Each row has a name. Each piece below is followed by the name of the row it came from, unless a question asks for something else. Each question is about the rows just above it. Places in a row count from 0.

X: -23.0 -43.1 62.2 11.5 32.5 -76.8 -12.0 51.8 -29.5 -27.7 7.9 -47.3 -15.1
 -9.1 -77.8 42.1 -12.0 -10.8 45.7 54.1 75.4 7.8 71.5 5.9 -34.5 48.5 -8.1
 38.7 12.0 39.6 -60.7 -3.3 23.0
R: -22.2 -43.7 62.0 11.2 31.6 -76.4 -11.8 51.8 -27.4 -27.5 6.9 -46.9 -13.8
 -10.1 -76.0 40.9 -10.8 -8.9 46.9 55.1 75.9 7.3 71.3 7.5 -36.5 47.9 -8.7
 39.3 11.2 39.3 -62.0 -3.7 23.2
A: -73.0 -65.9 -38.8 -43.3 19.0 17.2 -0.2 54.8 -2.4 38.0 0.0 -58.5 -64.7
 76.1 4.0 -20.5 -29.8 -30.5 0.0 -26.9 -64.6 -63.1 15.1 -11.4 -48.1 64.7
 3.4 30.7 14.2 30.6 -8.1 54.5 -69.7
V: -2.4 7.6 -32.5 46.1 76.7 12.7 23.1 46.1 -11.4 -37.5 4.0 35.4 -5.6 23.5
 25.0 -7.1 -26.3 -39.3 -5.8 -33.6 -23.7 -86.6 79.4 -40.7 -44.4 31.8 -4.0
 -42.1 10.7 26.9 15.5 -7.5 62.0
Changed R: -22.2 -43.7 62.1 11.2 31.6 -76.4 -11.8 51.8 -27.4 -27.5 6.9 -46.9 -13.8
 -10.1 -76.0 40.9 -10.8 -8.9 46.9 55.1 75.9 7.3 71.3 7.5 -36.5 47.9 -8.7
 39.3 11.2 39.3 -62.0 -3.7 23.2. Place and old value: -> 2, 62.0
Changed V: -2.4 7.6 -32.5 46.1 76.7 12.7 23.1 46.1 -11.4 -37.5 4.0 35.4 -5.6 23.5
 25.0 -7.1 -26.3 -39.3 -5.8 -33.6 -23.7 -86.6 79.4 -40.7 -44.4 31.8 -4.0
 -42.1 10.7 27.0 15.5 -7.5 62.0. Place and old value: -> 29, 26.9
One entry of X was changed: -23.0 -43.1 62.2 11.5 32.5 -76.8 -12.0 51.8 -29.5 -27.7 7.9 -47.3 -15.1
 -9.1 -77.8 42.1 -12.0 -10.8 45.7 54.1 75.5 7.8 71.5 5.9 -34.5 48.5 -8.1
 38.7 12.0 39.6 -60.7 -3.3 23.0. Where, and from what? -> 20, 75.4
Where does 10.7 26.9 start? Give its row and place. -> V, 28

T: -59.9 40.1 -20.2 -55.8 28.2
Y: -68.1 23.5 -44.6 -62.3 -69.3
D: 21.9 -52.9 33.3 52.2 -13.6
W: 72.9 82.4 43.1 4.3 48.0
Z: -64.3 65.0 -56.0 21.3 78.0
U: 72.9 -44.9 43.1 4.3 48.0
J: -47.5 64.5 -68.3 -48.3 55.3
Where does -52.9 33.3 start? Give its row and place. -> D, 1
Changed U: 72.9 -44.9 43.2 4.3 48.0. Place and old value: -> 2, 43.1
Changed Y: -68.1 23.5 -44.6 -62.2 -69.3. Place and old value: -> 3, -62.3

E: 58.9 -2.1 -24.3 6.0 -10.1 0.2 -28.5 8.1 28.5 -28.4 53.2 -1.8 20.7 -40.6
 -16.2 -39.9 1.8 -16.6 15.5 -12.7 -7.4 -11.7 9.0 -2.0 61.2 53.6 -14.5
 40.1 8.9 12.9 -0.9 -19.7 27.3 -30.1 33.2 -27.6 -5.8
S: 5.1 4.9 -1.2 6.1 13.3 12.1 0.7 5.9 5.1 15.1 7.0 1.3 4.7 -0.9 9.3 -2.8
 4.8 15.2 1.6 11.8 3.9 -1.4 5.2 4.4 4.7 2.4 9.2 2.7 13.5 -2.4 7.6 15.1
 16.6 0.4 3.4 16.3 -3.2
C: 5.0 -6.6 -6.4 -23.9 37.3 -30.0 -12.2 26.7 -20.1 48.5 5.8 1.1 -34.8 18.4
 40.5 -7.1 -21.6 45.5 -44.1 25.6 -19.2 -36.4 17.2 -24.3 3.6 3.7 28.0
 -22.5 35.8 -45.2 -21.6 43.7 47.6 2.8 -21.9 51.3 7.3
B: -13.8 44.2 16.1 -79.9 10.9 -67.3 2.2 23.8 33.6 -30.1 -16.4 48.3 13.4
 -20.9 9.0 19.4 -65.9 8.1 7.5 12.6 -66.8 -20.6 24.5 -59.6 -16.5 -12.9
 9.9 36.0 -90.6 8.4 -75.1 2.2 -75.6 -21.8 28.4 -33.8 33.8
Where does -13.8 44.2 16.1 -79.9 10.9 -67.3 2.2 23.8 33.6 -30.1 -16.4 48.3 13.4
 -20.9 9.0 19.4 -65.9 8.1 7.5 12.6 -66.8 -20.6 24.5 -59.6 -16.5 -12.9
 9.9 35.9 -90.6 8.4 -75.1 2.2 -75.6 -21.8 28.4 -33.8 33.8 differ from B, and what was there? -> 27, 36.0
5.1 4.9 -1.2 6.1 13.3 12.1 begins in row and place -> S, 0
Changed S: 5.1 4.9 -1.2 6.1 13.3 12.1 0.7 5.9 5.1 15.1 7.0 1.3 4.7 -1.0 9.3 -2.8
 4.8 15.2 1.6 11.8 3.9 -1.4 5.2 4.4 4.7 2.4 9.2 2.7 13.5 -2.4 7.6 15.1
 16.6 0.4 3.4 16.3 -3.2. Place and old value: -> 13, -0.9

funu: -13.8 34.2 -29.8 -22.5 -10.6 33.6 -25.0 -6.8 32.7 -27.7
mena: 25.0 -1.1 -22.6 -24.2 29.0 -9.1 -18.2 30.5 -17.3 -11.0
Mig: -31.4 36.1 -47.7 -9.3 -26.0 -29.6 40.5 25.6 -38.8 -22.5
botoz: 10.5 20.5 11.0 -34.2 19.0 13.5 32.7 -6.8 -25.0 -30.5
fedo: 22.5 -21.3 -22.6 -16.7 25.4 -35.9 -28.6 -1.2 28.0 -7.2
Fogaz: 12.6 -1.4 -34.1 -15.4 -24.1 -26.4 -21.5 -10.1 4.5 18.4
vuso: 12.6 45.7 -34.1 -15.4 -24.1 -26.4 -21.5 -10.1 4.5 18.4
mizu: 22.0 45.4 31.4 1.8 -45.1 -24.2 33.2 40.4 -12.2 -46.7
gid: -0.6 -50.9 31.6 15.9 47.4 -29.6 -38.8 40.5 25.6 -48.6
Sipig: 25.0 -1.1 18.6 -24.2 29.0 -9.1 -18.2 30.5 -17.3 -11.0
-25.0 -6.8 32.7 begins in row and place -> funu, 6
Row and place where -29.6 -38.8 40.5 25.6 starts: -> gid, 5
Where does -31.4 36.1 -47.7 -9.3 -26.0 -29.6 40.6 25.6 -38.8 -22.5 differ from Mig, and what was there? -> 6, 40.5
Where does 10.5 20.5 start? Give its row and place. -> botoz, 0
The row with 12.6 45.7 -34.1 -15.4 -24.1 -26.4 -21.5 -10.1 4.5 18.4 is -> vuso

N: -44.7 31.8 -16.1 -14.7 -10.4 -5.0 37.5 -3.2 -24.2 -14.2 14.9 -7.7 -1.3
 16.8 -20.9 14.5 3.9 14.7 24.7 -31.8 8.7 0.5 -2.0 66.8 -2.2 15.7 -6.3
 -9.1 14.6 -5.1 -15.3 90.2 -3.2 42.1 41.6 -5.0 74.8 6.0 -14.2 13.2 24.8
 -1.7 -33.9 -21.3 -7.3 -17.8
L: 3.5 22.7 -33.0 -52.6 42.6 33.8 -23.6 6.9 33.1 -2.3 -47.5 -1.2 -16.8
 -21.7 -30.0 -8.5 13.9 -1.8 -19.5 -29.2 -12.0 -36.3 18.2 -57.9 -80.5 1.3
 -18.3 -1.0 40.5 33.3 28.2 -72.4 -4.0 9.9 -12.3 -32.8 -33.0 20.8 12.8
 54.1 -0.3 -49.5 19.6 12.0 -24.2 17.9
F: 13.3 -21.9 14.3 12.9 -29.5 11.4 1.8 9.4 -18.3 -5.1 10.5 -13.4 -2.2 -2.7
 3.0 -30.1 -9.0 -6.3 -11.6 1.2 -7.0 2.8 -10.7 -4.1 11.2 15.7 7.1 4.0
 -7.8 -6.6 -5.6 -38.1 -19.0 -34.2 -2.9 -1.0 -25.1 -18.9 14.6 -12.2 -11.2
 6.7 -3.0 -17.9 0.5 -5.7
H: -44.6 32.2 -15.4 -14.3 -10.2 -5.0 37.6 -3.3 -24.2 -14.1 14.9 -8.0 -1.3
 16.5 -21.3 13.8 4.4 14.7 24.5 -31.5 9.1 0.6 -2.4 66.8 -2.8 15.6 -5.8
 -9.7 13.8 -4.8 -15.7 89.8 -4.0 42.2 41.6 -5.1 74.6 6.2 -14.2 12.9 25.3
 -1.7 -34.0 -21.6 -6.7 -18.0
Q: 10.4 0.2 -0.3 -0.5 17.9 -1.9 -14.0 -3.2 15.1 6.9 -9.3 8.5 1.4 -4.9 5.7
 8.9 4.3 -2.8 -4.7 -2.3 -0.3 -9.5 6.5 -22.4 -15.5 -11.5 -0.3 1.8 -1.6
 4.4 7.3 -18.2 9.5 4.1 -13.9 -6.7 -17.0 8.9 -1.3 0.1 -3.6 -9.1 13.5 14.2
 2.4 7.9
K: 14.2 -1.5 15.3 16.2 42.8 -41.3 -23.0 -19.3 19.2 9.3 13.1 11.8 3.6 12.0
 10.1 19.4 5.5 -0.8 16.0 -2.3 -0.3 -8.7 7.7 -4.9 8.1 -41.7 7.6 4.1 -36.1
 -17.1 -6.0 52.8 13.6 41.0 -26.6 -3.4 0.3 21.6 -27.1 -40.0 -0.4 4.9 20.2
 17.6 5.3 7.7
G: -44.7 31.8 -16.1 -14.7 -10.4 -5.0 37.5 9.3 -24.2 -14.2 14.9 -7.7 -1.3
 16.8 -20.9 14.5 3.9 14.7 24.7 -27.8 -11.9 0.5 -2.0 66.8 -2.2 15.7 -17.7
 -9.1 14.6 -5.1 -15.3 90.2 -3.2 42.1 41.6 -5.0 -34.0 -1.7 6.2 74.6 12.9
 -14.2 25.3 -21.6 -7.3 -17.8
M: -44.7 32.2 -15.4 -14.4 -10.8 -4.5 37.6 -2.6 -23.7 -14.2 15.0 -7.6 -0.8
 16.8 -21.4 14.2 3.9 14.7 24.7 -32.0 8.9 0.5 -2.4 66.8 -2.4 15.5 -6.0
 -9.7 13.9 -5.2 -15.6 90.2 -3.5 42.2 41.5 -5.6 74.8 5.9 -14.1 13.3 25.3
 -1.4 -33.7 -21.7 -6.6 -17.8
10.4 0.2 -0.3 -0.5 17.9 -1.9 -14.0 -3.2 15.1 6.9 -9.3 8.5 1.4 -4.9 5.7
 8.9 4.3 -2.8 -4.7 -2.3 -0.3 -9.5 6.5 -22.4 -15.5 -11.5 -0.3 1.8 -1.6
 4.4 7.3 -18.2 9.5 4.1 -13.9 -6.7 -17.0 8.9 -1.3 0.1 -3.6 -9.1 13.5 14.2
 2.4 7.9 is in which row? -> Q
One entry of K was changed: 14.2 -1.5 15.3 16.2 42.8 -41.3 -23.0 -19.3 19.2 9.3 13.1 11.8 3.6 12.0
 10.1 19.4 5.5 -0.8 16.0 -2.3 -0.3 -8.7 7.8 -4.9 8.1 -41.7 7.6 4.1 -36.1
 -17.1 -6.0 52.8 13.6 41.0 -26.6 -3.4 0.3 21.6 -27.1 -40.0 -0.4 4.9 20.2
 17.6 5.3 7.7. Where, and from what? -> 22, 7.7
Where does 74.6 6.2 -14.2 12.9 25.3 -1.7 -34.0 -21.6 start? Give its row and place. -> H, 36
Changed L: 3.5 22.7 -33.0 -52.6 42.6 33.8 -23.6 6.9 33.1 -2.3 -47.5 -1.2 -16.8
 -21.7 -30.0 -8.5 13.9 -1.8 -19.5 -29.2 -12.0 -36.3 18.2 -57.9 -80.5 1.3
 -18.3 -1.0 40.5 33.3 28.3 -72.4 -4.0 9.9 -12.3 -32.8 -33.0 20.8 12.8
 54.1 -0.3 -49.5 19.6 12.0 -24.2 17.9. Place and old value: -> 30, 28.2
find: -44.7 31.8 -16.1 -14.7 -10.4 -5.0 37.5 -3.2 -24.2 -14.2 14.9 -7.7 -1.3
 16.8 -20.9 14.5 3.9 14.7 24.7 -31.8 8.7 0.5 -2.0 66.8 -2.2 15.7 -6.3
 -9.1 14.6 -5.1 -15.3 90.2 -3.2 42.1 41.6 -5.0 74.8 6.0 -14.2 13.2 24.8
 -1.7 -33.9 -21.3 -7.3 -17.8 -> N
Changed Q: 10.4 0.2 -0.3 -0.5 17.9 -1.9 -14.0 -3.2 15.1 6.9 -9.3 8.5 1.4 -4.9 5.7
 8.9 4.3 -2.8 -4.7 -2.3 -0.3 -9.5 6.5 -22.4 -15.5 -11.5 -0.3 1.8 -1.6
 4.4 7.3 -18.2 9.5 4.1 -13.9 -6.7 -17.0 8.9 -1.3 0.1 -3.6 -9.1 13.5 14.1
 2.4 7.9. Place and old value: -> 43, 14.2
One entry of L was changed: 3.5 22.8 -33.0 -52.6 42.6 33.8 -23.6 6.9 33.1 -2.3 -47.5 -1.2 -16.8
 -21.7 -30.0 -8.5 13.9 -1.8 -19.5 -29.2 -12.0 -36.3 18.2 -57.9 -80.5 1.3
 -18.3 -1.0 40.5 33.3 28.2 -72.4 -4.0 9.9 -12.3 -32.8 -33.0 20.8 12.8
 54.1 -0.3 -49.5 19.6 12.0 -24.2 17.9. Where, and from what? -> 1, 22.7

bubek: -9.2 -2.5 7.3 19.4 -5.3 -16.5 11.3 -12.7 -0.9 -10.7 13.4 26.2 -14.0 13.1
 18.3
Maned: 34.1 -3.3 -7.7 45.3 -3.0 20.2 -4.1 48.1 47.7 25.2 -29.6 -33.4 29.0 -28.3
 19.6
bigu: 8.1 0.9 -1.5 19.2 -2.1 5.9 5.9 14.7 17.6 3.3 -0.5 -2.5 3.5 -3.5 8.7
tis: -75.8 -3.2 7.0 -13.0 -8.1 -93.0 -48.4 -1.7 32.6 -5.1 -4.4 -43.9 15.0
 25.5 13.8
lim: -15.7 8.0 -9.9 11.3 16.0 -38.3 6.6 -12.1 -15.6 4.5 16.3 -29.7 6.8 -38.3
 -5.0
robu: -5.1 -13.0 32.6 -3.2 -4.4 -48.4 -1.7 -93.0 -75.8 7.0 -8.1 -6.1 -8.2 10.6
 52.8
ror: 3.4 -27.0 -4.6 4.4 -25.0 -18.0 -10.6 19.8 29.4 -13.8 -17.7 38.8 0.9
 -29.3 28.4
fel: 26.8 59.4 9.3 -20.3 20.8 -35.6 41.7 -1.5 -8.1 -12.1 60.7 -39.7 -2.1
 -21.3 -23.9
Dekar: -0.6 -18.6 -6.4 -22.4 -1.7 52.8 -2.1 13.8 15.0 22.9 -17.6 -15.7 8.0 -9.8
 11.3
kipav: -0.9 -7.6 1.7 -38.4 18.7 44.1 -5.1 2.8 0.3 42.1 -18.9 -46.9 16.2 -19.1
 5.1
One entry of tis was changed: -75.8 -3.2 7.0 -13.0 -8.1 -93.0 -48.4 -1.7 32.6 -5.1 -4.5 -43.9 15.0
 25.5 13.8. Where, and from what? -> 10, -4.4
Where does 11.3 -12.7 start? Give its row and place. -> bubek, 6
Where does -5.1 -13.0 32.6 -3.2 -4.4 -48.4 -1.7 -93.0 -75.8 7.0 -8.1 start? Give its row and place. -> robu, 0
Where does -15.7 8.0 -9.8 11.3 start? Give its row and place. -> Dekar, 11

dal: -29.4 10.8 47.1 -18.1 -0.8 -14.1 -2.9 -1.7 -9.5 -38.8 -8.0
mosud: -19.6 -33.9 10.5 -7.2 10.4 17.4 -36.1 25.1 7.4 1.5 42.7
Zezot: 14.0 -35.4 -23.8 -19.1 35.8 -41.4 -43.4 60.6 13.3 51.1 -56.3
foge: -33.5 36.1 57.1 -26.4 -38.3 8.5 19.1 -31.4 -12.1 -9.2 -56.0
dolup: -14.6 25.4 78.3 -35.5 -1.8 -8.4 -24.5 18.3 -13.4 -23.2 -69.4
Rin: -6.5 -20.3 12.4 -12.3 14.6 32.3 -28.9 12.0 7.2 -13.8 14.1
Kikin: -29.0 -21.9 -27.9 -21.8 4.9 -6.6 -20.3 12.4 21.2 13.8 34.5
rino: 9.3 -47.5 -31.5 -16.9 35.5 -36.4 -49.5 62.8 19.0 31.4 6.6
rif: 33.5 -37.7 -82.5 21.3 13.7 -36.0 10.3 17.8 13.3 65.8 -16.2
Sogot: 24.7 1.7 -30.0 -12.7 -3.2 -12.1 -8.9 14.8 14.4 44.3 -39.9
rugon: -18.9 83.8 73.1 -23.3 -23.7 24.2 26.9 -48.0 -17.6 -56.1 -57.2
Changed Kikin: -29.0 -21.9 -27.9 -21.8 4.9 -6.6 -20.2 12.4 21.2 13.8 34.5. Place and old value: -> 6, -20.3
-6.6 -20.3 12.4 begins in row and place -> Kikin, 5

tas: 1.3 54.3 30.8 39.4 55.0 40.2 54.1 54.0
ladit: -32.5 20.6 31.9 63.9 19.8 62.0 17.8 21.4
timar: -53.5 -5.7 66.8 94.7 -7.3 90.2 -6.3 -7.1
gupel: -42.9 7.8 47.0 78.1 6.7 75.2 5.9 7.6
sol: 40.0 54.1 54.0 33.7 57.8 35.3 55.8 57.3
Levol: -5.8 46.6 35.7 46.6 46.9 46.8 46.3 46.1
Vilog: -5.8 46.6 35.7 46.6 46.9 46.8 46.3 52.2
gofo: -32.5 20.6 31.9 37.2 19.8 62.0 17.8 21.4
Where does 47.0 78.1 start? Give its row and place. -> gupel, 2
-32.5 20.6 31.9 63.9 19.8 62.0 begins in row and place -> ladit, 0
One entry of gupel was changed: -43.0 7.8 47.0 78.1 6.7 75.2 5.9 7.6. Where, and from what? -> 0, -42.9
Where does 40.2 54.1 54.0 start? Give its row and place. -> tas, 5
Where does -5.8 46.6 35.7 46.6 46.9 46.8 46.4 46.1 differ from Levol, and what was there? -> 6, 46.3

gat: 35.0 -22.8 2.7 -14.2
div: -22.5 -4.3 2.7 93.8
lano: -24.7 -8.0 2.7 14.3
loro: -22.5 -4.3 29.3 46.9
purok: -22.5 -4.3 32.6 -14.2
fov: -69.5 -4.3 2.7 -14.2
dosos: -22.5 -4.3 -28.6 -30.9
gidiz: -22.5 -6.3 2.7 -14.2
Where does -22.8 2.7 -14.2 start? Give its row and place. -> gat, 1
Changed dosos: -22.5 -4.3 -28.6 -31.0. Place and old value: -> 3, -30.9
Where does -22.5 -4.2 -28.6 -30.9 differ from dosos, and what was there? -> 1, -4.3

zevef: -26.0 -27.9 -29.5 -15.4 -19.1 -0.4 -18.8 -0.1 -26.2 -19.3 -22.5 -31.6
 -25.2 -22.3 -2.3 -26.9 -11.9 -20.1 -18.7 -25.7 87.5 -16.7 -26.7
defe: 17.4 21.5 31.9 8.4 13.1 -0.5 12.4 -1.0 18.3 10.5 13.6 31.6 18.0 15.0
 21.6 17.7 10.1 15.5 11.4 19.4 -11.0 5.1 17.3
bif: 18.2 18.5 14.1 15.4 22.1 -0.6 22.4 -1.4 18.7 18.6 21.0 14.9 20.7 23.8
 -48.8 17.8 23.7 11.4 20.4 14.7 -56.2 16.6 18.5
Fif: 21.2 25.2 37.9 11.6 -0.1 -19.1 -26.2 -18.8 -0.4 14.0 15.8 38.3 20.7 15.9
 29.0 21.5 8.4 19.6 13.8 22.4 -56.1 12.4 21.9
guna: -23.4 -25.1 -26.9 -13.9 -17.6 0.3 -16.7 -0.2 -23.4 -17.5 -19.8 -28.4
 -23.4 -21.4 13.1 -23.3 -9.0 -17.5 -18.0 -22.2 72.6 -15.5 -23.5
viso: 17.4 21.5 31.9 8.4 13.1 -0.5 12.4 -1.0 18.3 10.5 13.6 31.6 18.0 14.7
 10.1 17.9 8.7 15.4 12.9 18.0 -55.6 13.1 18.3
Dunan: -27.1 -34.2 -55.8 -13.9 -17.5 -0.3 -19.3 -0.7 -29.5 -18.1 -17.9 -56.2
 -27.2 -18.5 -58.3 -27.3 -14.2 -28.0 -16.5 -30.1 58.1 -20.3 -28.6
vupu: 14.7 19.0 31.0 6.8 9.6 -0.1 9.5 -0.3 15.9 8.5 10.1 30.6 14.9 10.6 32.2
 15.2 6.6 14.7 8.5 17.2 -20.4 6.8 15.1
teme: -13.9 -14.8 -9.8 -12.1 -17.5 0.6 -16.1 0.4 -14.7 -14.2 -15.3 -9.4 -16.8
 -18.7 53.2 -13.9 -14.2 -8.1 -16.3 -12.2 65.0 -18.0 -14.0
pake: -23.4 -25.1 -26.9 -13.9 -17.6 0.3 -16.7 -0.2 -23.4 16.0 -19.8 -28.4
 -23.4 -21.4 13.1 -23.3 -9.0 -17.5 -18.0 -22.2 72.6 -15.5 -23.5
Where does -19.1 -0.4 -18.8 -0.1 -26.2 start? Give its row and place. -> zevef, 4
One entry of pake was changed: -23.4 -25.1 -26.9 -13.9 -17.6 0.3 -16.7 -0.2 -23.4 16.0 -19.8 -28.4
 -23.4 -21.4 13.1 -23.3 -9.0 -17.5 -18.0 -22.2 72.6 -15.4 -23.5. Where, and from what? -> 21, -15.5
Where does 18.2 18.5 14.1 15.4 22.1 -0.6 22.4 -1.4 18.7 18.6 21.0 14.9 20.7 23.8
 -48.9 17.8 23.7 11.4 20.4 14.7 -56.2 16.6 18.5 differ from bif, and what was there? -> 14, -48.8
Changed zevef: -26.0 -27.9 -29.5 -15.4 -19.1 -0.4 -18.8 -0.1 -26.2 -19.3 -22.5 -31.6
 -25.2 -22.3 -2.3 -26.9 -11.9 -20.1 -18.7 -25.6 87.5 -16.7 -26.7. Place and old value: -> 19, -25.7
Changed bif: 18.2 18.5 14.1 15.4 22.1 -0.6 22.4 -1.3 18.7 18.6 21.0 14.9 20.7 23.8
 -48.8 17.8 23.7 11.4 20.4 14.7 -56.2 16.6 18.5. Place and old value: -> 7, -1.4

